The rows of T fall into 3 groups, and each row is roughly a mix of its group's hidden directions; some rows fit no group.
T (103 x 10):
[[-11 -20 -14 -22 -25 -19   6  -4 -13  -9]
 [ -6 -26   6  -7 -14  16  18 -27  14  -5]
 [ -6  -3 -24 -10 -20 -14  21 -21  17   1]
 [ 16  -6   9  15  20  13  10   4  24 -26]
 [-10   4   9 -19 -21  16  -7  -1 -29 -18]
 [-28   2  -8  -6 -13 -29   8   4 -22   2]
 [  2 -10 -28 -25   7 -19 -16 -17  -1  -1]
 [-19  10  -6 -14 -39  -9   1   3 -12  -2]
 [ 23   8  -9   1  28  -5  -4 -14  24  15]
 [ 12  23   6 -17 -32   1  -8   3   2 -20]
 [ -6 -35  -4 -15  20  18  -5  -7   9 -10]
 [-14  -5  15  -5 -31   5   5  15 -25 -12]
 [  3   7 -11   4  36 -13 -25  12  -8   4]
 [-22  -6  -3  22  21  12  20  12 -16   8]
 [-19 -25 -18  -6  27   9  -7  -1  -9 -14]
 [ 14   9  12  22  22   6   5   8  30   6]
 [ 24   1  25  -6 -10  18  15  -7  24  -3]
 [-24  -2 -14 -14 -31 -16  -1   0 -14 -10]
 [  4  13  21  29   0  13  22  18   3   6]
 [ -1 -24  -4 -16  31  17 -13 -10  -1   9]
 [-23  -8   8  -1  -4 -21  -7  -9 -34  -8]
 [  4  30   7  25   5  -7  13  16  10  18]
 [  7 -21  -6  -1  39   2 -13  -2  13   9]
 [-13 -29  -8  -5  14   1  -6 -13 -31   3]
 [  2  25  -5   9 -12  -2  27  22 -19   0]
 [  5   0   2 -12 -25   2  -4  11  17 -35]
 [-40   3  -6   0 -12  -9  18  11 -10   8]
 [ 19   4  29  -5 -18  21  15   0  13  -7]
 [ 15 -17  20   4  15  -7  -9 -13   2  32]
 [ -4  16 -14  16  39   4 -10   7  -8  -2]
 [  2  -1  -4  20  35   1  -4 -11  13  23]
 [ 12  -4   2  18  42  -1 -14   8   2  -1]
 [-10 -16 -29  -4  30  -8 -10 -14   2   5]
 [ -1   3   7 -19 -39   1   5   2 -15 -15]
 [ 13 -13  -3  -6  44  -2  -6  -8   0  10]
 [-10  10 -13   5  -1 -30 -14   7 -10  30]
 [  1  17  28   7 -19  20  11  16 -11  -9]
 [ -3 -31  -6  -8  22   2 -21 -14  15  -8]
 [-13 -15  -8 -17  -1 -14 -23 -16 -25 -14]
 [ -4 -23  -9 -14  -5 -26   6 -11 -19  22]
 [-15  -7 -13 -19 -25  -8   9  -3 -30  -8]
 [-10 -32  10   8  31   8  -7  -2   3  10]
 [  6 -15 -26 -21 -11   2   5 -23  21  -4]
 [-13   3   8  12  25  -4   8  14 -12  33]
 [-28   0 -14   6  18   0 -13   7 -28  11]
 [ -9  12   6   9 -18   5  27  31   7   9]
 [ 19  31 -14  10  12 -13  -2   8  15 -16]
 [-13 -14 -14 -30 -28  -3   3 -12  -6  -8]
 [-16  17 -32   6   3  -7   3 -10  24 -13]
 [ 26   1  12   4   3  -1   9 -11  36  13]
 [ -1 -33  12 -18   2  26   5 -14   2  -8]
 [  8   5   8  23  37  -3   3  17   3  10]
 [  0   5  -8  12  42  10  -6  -8   8  16]
 [-17  24   2  13 -20  -5   3  16 -27  -2]
 [ 13   9  14  21  -5  13  27   1  23  10]
 [-17 -12  -9 -23 -31  -2  -6  -5 -13 -15]
 [ 13 -10 -18 -18 -22 -31   7   1   5  -6]
 [  4  34   8  -7   2  15 -18 -11 -20  11]
 [ -2  -5 -30  -3  29 -12 -11 -18   8   8]
 [ -5  -8  -3 -27 -32  18 -11   5  -6 -12]
 [-11  -7  -6 -16  26  -3 -31  -6  18   3]
 [-17  -1 -26   8  31  -5 -11  -7 -16   4]
 [ 38  -8   8 -22   1  -5  -5  -8  18   4]
 [ 22   5   1   7  33   9   7   3  20  17]
 [ 14 -20   3  -8 -16   1   0   9  17 -34]
 [  2 -13  28 -20 -13   9 -26  -5   7 -11]
 [ -7  11  -6 -13 -17  20 -17 -15  -1 -30]
 [  0 -26  -8  -4  14   7 -26   8  -6 -26]
 [-11  20  25  11 -24   4  -5  15 -20  -1]
 [ -7  15 -10 -15 -34  -7  11   8 -14 -17]
 [ -1   5  -9  24   8 -15  23  16  25   9]
 [  3   8  22  13 -29  -5  11  25   6 -11]
 [ -7 -31   6 -11   5 -23 -12  13 -20  -8]
 [ 33   8  -4   2  19  -8   1 -10  28   0]
 [ -5  16  -2  -1 -34 -17   5  -6 -26   9]
 [ 18  -3 -10  -1  39   5   1   6  17  14]
 [ -6   5 -33  12  22   1   2 -25  -5   8]
 [ 14   3   5  12  38  15  -2   4  21   0]
 [ -8   1 -19 -25 -18 -18  -3 -14 -24   6]
 [ 26 -12   6 -17   3   0   1 -26  13  22]
 [ -7  16  -2   3 -22 -15  26  14 -20  14]
 [ -1  33   2   5 -16  23   3   6 -10 -21]
 [ -2  12  18   6 -22  -2  30 -19   0  16]
 [ 20  38   0   0 -13 -12  -1   1  16   9]
 [ -3 -40  -5   0   3   9  18  -3   8 -19]
 [  6 -27  -9  -2  31 -13 -17   0   3  16]
 [ 22  27  -3  -4   6   1   0  -7  33   9]
 [-29   6  -5   3 -14  19  18 -26   1   7]
 [-16  -4 -14  -4   4 -34  11 -23 -11   4]
 [-11   3  27  11 -18  -5  27 -13 -14   8]
 [ 15   2 -24  -7 -13 -30  17  -4 -13  11]
 [ -7 -14   3  22  -5 -15  31  15  12  11]
 [-18  -3  17   1   1   0   1  33 -28  -2]
 [ 12  11 -11   0  29  -9 -33  -7  -2   1]
 [ -9  -5   4 -24 -36  10  -3 -13 -12  -7]
 [-24  13 -14 -15  11 -26  -3  -3  -5 -22]
 [ 35 -10  27   2 -12  -4  12   0   9  -6]
 [  8 -42  -3 -10   2 -17  -1   3  14  -9]
 [ 15   9 -12   9  38  -9 -14  -4  10  10]
 [  9  13  -6  24  26  -3   5  24  18   8]
 [ 27  15  17   2   8  12   6  -1  31   8]
 [ 10   1   0   9  43 -11   4  -2   2  17]
 [  8  33   6   4 -30  -9  14   4   0   9]]
Here is one row from each group, named. Which group is each of the other rows in?
[ 22  -3  12 -18 -11   8   7 -18  28  11]
(5)
[ 22   1  20  14 -24  12  21   7 -11  -9]
(109)
[-18   7  15  -8 -37   0   0  -1 -21  -5]
(42)

[ 11  36  20   4 -22   3  -2  -2   3  13]
(109)
[31 -3 13  7 24 -6 -1  9 -6 23]
(109)
[  4   7 -10 -21 -26 -18 -10 -26  -6   8]
(109)
[ -9 -10  17 -30 -15   8   2  -7 -28   6]
(42)
[ -5  15 -11  -9  -6  -5   0 -27 -16  32]
(5)
[ -5  -5  13  11 -19 -24  -7  30  -5  14]
(5)
[  7 -23  -3 -19 -25 -27   8   8   3  -6]
(109)
[ -6  23 -23   6  12 -29   4   5   6  17]
(42)
[ -6   9 -15  -4 -22 -28  -5   3 -29  -4]
(5)
